Here are some points:
[  0 -54 -23  64 -26  82 -73 -26   4 -13 -47  47  43   8 -46  38]
[-70   2  15 -25  13  23 -50 -13  87  13 -10  -9   7   0 -30  35]
[-10  30 -49 -25 -26  -8   0  12 -18  13  10  10  11 -54 -31  36]
[ 52  -4  47   1   0 -30  30  37  -9   0   9  -6   7  12  59 -32]
[-10 -34  -3   1  52  35 -25 -51   4   0   1   0 -26  18  -6  -4]
[-48  49 -15 -12 -26 -25  -1  25  15   0  16  -2  10 -41 -36  34]
[ 30   2  25   1   0 -36  33  25  -8 -13   8  -8   4   1  44 -29]
[-35 -10   7   1  39   0 -14 -26  32 -13  -7  -5 -23  28   0  -4]
[ 28 -14  71  13  13 -23  29  25 -20   0   5  -7   2  19  61 -54]
[ 49  11 -60 -12 -13  -4  23  12 -52   0  -5  18  21 -24 -13   2]
[ 31 -18  60   1   0 -22  31  25 -13   0   7  -7   2  32  52 -54]
[ -1 -52  -2   1  39  33 -20 -51   3  13   3  -1 -34  15 -11  -8]
[  7 -58 -13  51 -13  48 -65 -38  -2  13 -35  27  18  10 -39  33]
[-25 -10  12   1  39  22  -8 -38  37 -13 -10  -4 -22  19   2  -8]
[ 49  10 -38 -12 -13   2  20  12 -51   0  -8  33  23 -16 -12   1]
[ 28  -6  -4  13  13 -20  47 -26 -23  26  42 -16 -29  18  39 -25]
[  3 -48 -27 127 -77  38 -19  37 -22  39   7  13  29   4 -14  56]
[  0 -72 -25  90 -26 103 -80 -26   2   0 -46  56  47  13 -53  27]
[ -12  -33   66  -38  -51   -9  -44   25   14   65   43 -122   11  -55  -16   25]
[-77  -1  18 -12  13  28 -45 -13  84   0  -5  -8   7  -2 -24  43]
[ 24 -10  -5  13  26 -23  26 -51 -19  52  50 -27 -92  22  35 -26]
Here are 12 more points, each followed by its number:
[-47  49 -13 -12 -38 -26   0  25  19   0  13  -4   3 -56 -28  36] 0
[-23  33  10   1 -13 -36   7  37  19 -13  15  -7   8 -34  -4   9] 1
[ -3  35 -27 -12 -26 -16  -1  12 -28  13  11  13  17 -30 -29  28] 2
[ -6 -22  -3   1  26  19 -27 -38   4  13   5  -1 -19  28  -5  -6] 3
[ 22 -11 -20  13  39 -24  29 -51 -36  52  68 -33 -57  45  48 -45] 4
[ 19  -2  -5   1  26   0  50 -13 -17  13  15  -8 -25  65  46 -38] 5
[ -5  23  36   1 -13 -39  10  37   7 -13   9 -12  10 -16  11  -5] 6
[ -2  28  28   1 -13 -48  26  37   4 -13  16  -8   7 -17  17  -8] 7
[  1  24 -47 -25 -38 -10  -1  12 -31   0  12  12   6 -32 -36  23] 8
[-40  60 -12 -12 -26 -25  -1  25  12 -13  12  -4   8 -33 -22  24] 9
[  30  -78   -4   64 -103   25  -34   50  -10   65   20  -29   62   -6   -9   48] 10
[ 25 -14   1   1  26 -13  42 -13 -11   0   7  -5 -19  71  80 -39] 11
Which of these numbered points is nearest to each point below, looking only along the 2 directions in which the first points spread most? Its number follows each.
[ -9  30  17   1 -26 -38  29  25   8 -13  13 -11   6 -22  10  -2] > 6
[-34  53 -10 -12 -26 -31   1  25  16 -13  16  -5   8 -28 -29  33] > 9
[-54  -1  15 -25   0  20 -53 -13  61   0  -3  -8  10  -2 -32  48] > 0
[-39  62 -10 -12 -13 -34  -2  12  11 -13  13  -3   6 -43 -20  27] > 9
[ 25   4 -81  13 -38  65  29  50   0 -39 -73 127  69  19  -8  12] > 10
[  33  -73  -20  102 -116   45  -39   37  -23   90   20  -13   58   -2  -17   33] > 10
[ 27 -10  -1  13  39 -10  20 -13 -26  26  31 -12 -44  23  29 -23] > 5
[  2  28  34   1 -13 -56  26  37   3 -13   9 -10   7 -14  20 -11] > 7
[  9 -11 -16  13  39 -30  46 -26 -20  26  49 -17 -51  59  57 -35] > 4
[ -4 -38   4   1  39  32 -11 -51  10   0  -6  -1 -24  27   0 -10] > 3
[ 37 -13  -5  13  26 -14  33 -13  -9   0  13  -8 -27  58  31 -42] > 5
[ -6 -42  -3   1  39  16 -25 -51   4  13   2  -1 -31  13 -10  -4] > 3
[ 46  -8  49  13   0 -35  24  25  -8   0   4  -3   2  14  45 -49] > 11
